The same turns and mirrors carry the whole set onto itself and the rows of a family onto each other. Which other rows belong to the same family as each row named below? List them in the order they appear above.
These 16 rows form 4 families of 4 rows each.
zus: 24, -7, -7, 12, 11, 1, 8, -3, 4, 9
takid: -7, -5, -4, -5, 4, 2, -8, 4, 0, 0
sapus: -5, -16, -6, 7, -4, 0, -5, 7, 5, 0
vun: -1, -3, 1, 3, 10, -2, -6, 7, 1, -6
tok: 0, 1, 5, -2, -3, -2, -2, -11, 3, 0
rutuv: -8, -12, -6, 1, 1, 5, -10, 1, 1, 0
ziper: 1, -6, 2, 1, -10, 3, -6, -12, 8, -2
nidag: 26, -6, -14, 11, 8, 10, 7, 3, 0, 7
zefip: 26, -9, -19, -3, 2, 10, 6, 2, 1, -4
zavik: 23, -10, -14, 7, 7, 8, 5, -5, -11, 7
pozu: 25, -10, -18, 6, 8, 8, 11, 3, 5, 1
nek: -5, 0, -3, -3, 4, 10, -7, -2, -2, -10
mebar: 28, -8, -12, 4, 0, 3, 7, 3, 13, 4
kigep: 22, -3, -4, 8, -1, 10, 15, -7, 9, -7
Gogas: 23, -2, -2, 14, -4, 11, 14, -6, 2, 1
gemu: -9, -8, -6, 3, -6, 11, -3, -3, -5, -2

The rest of the family of gemu: zus, nek, mebar
The rest of the family of nidag: takid, rutuv, pozu
The rest of the family of ziper: tok, kigep, Gogas

The same turns and mirrors carry the whole set onto itself and the rows of a family onto each other. Which other rows belong to the same family as each row named below? List them in the order they appear above.
These 20 rows form 5 families of 4 rows each.
Linun: -11, 16, 9, 8, 5, -6, 7, -7, -7, -4, -11, 3, -4, -1, -3, 5
tusul: -3, 18, 0, 15, 6, -7, 10, 4, 3, -1, 0, -4, -7, 9, -3, -6
Gigel: -2, 2, 9, 6, 17, -5, -5, -3, -13, -4, -3, -5, -4, -12, 3, 4
rar: -7, -3, -6, -7, -11, -10, 8, -15, 1, 13, -14, 6, -11, 1, 6, 2
Vido: 4, -4, 8, 2, 2, -2, -14, -1, 0, 2, -15, -6, -14, -4, -9, 0
Pageb: -16, 5, -6, 1, 4, -5, 15, -16, -7, -3, -8, 4, -3, -3, 13, 1
Tize: 9, 6, -4, 5, -1, -2, 22, 8, 4, 4, -3, 0, -2, 7, -10, -2
sab: -1, -7, -7, 1, 9, -9, 0, -9, 6, 12, 12, -1, 3, -10, 12, -11
zifud: 6, -21, 2, -1, -1, -1, -1, -10, -6, 8, -6, -5, 0, -2, 13, -3
dore: -9, -4, 6, -3, 8, -4, -1, -18, -5, 3, -2, 5, 3, -15, 11, -7
ror: 10, -2, -5, 7, 9, -7, -1, 6, 3, 6, 2, 1, -21, -7, -13, -7
Gonu: 0, 1, 1, 5, -3, -6, 10, 1, 3, -1, -17, -9, -5, 10, -3, 13
Rufav: 7, 8, 2, -3, 12, -2, -6, 7, -14, 7, 4, -7, -7, -9, -6, -7
Tuto: 1, -4, -17, 2, -3, -8, 15, -7, 2, 11, 1, 10, -17, -1, 1, -12
figu: -13, 0, -16, -6, -4, -3, 15, -9, 7, 17, -10, 3, -7, 3, 2, -5
zarug: 2, -2, 4, 2, 11, -1, -11, 7, -7, 16, -4, -9, -9, -2, -12, -4
Rel: 14, -14, -4, -1, 4, 2, 9, 0, 3, 7, 6, 2, 5, -6, 0, -15
Mapen: 1, -16, -2, -5, 7, -8, 0, -4, 0, 19, -1, -8, 3, -4, 10, -13
sugob: -10, 9, -19, -8, 0, 2, 17, -8, 1, 4, -3, 4, -5, -3, 5, -10
tes: -5, 9, -2, 8, 5, -6, 11, 10, 4, 5, -16, -12, -7, 14, -6, -4

The rest of the family of zifud: rar, Vido, Gonu
The rest of the family of sab: tusul, Rufav, sugob
The rest of the family of Rel: Tize, ror, Tuto

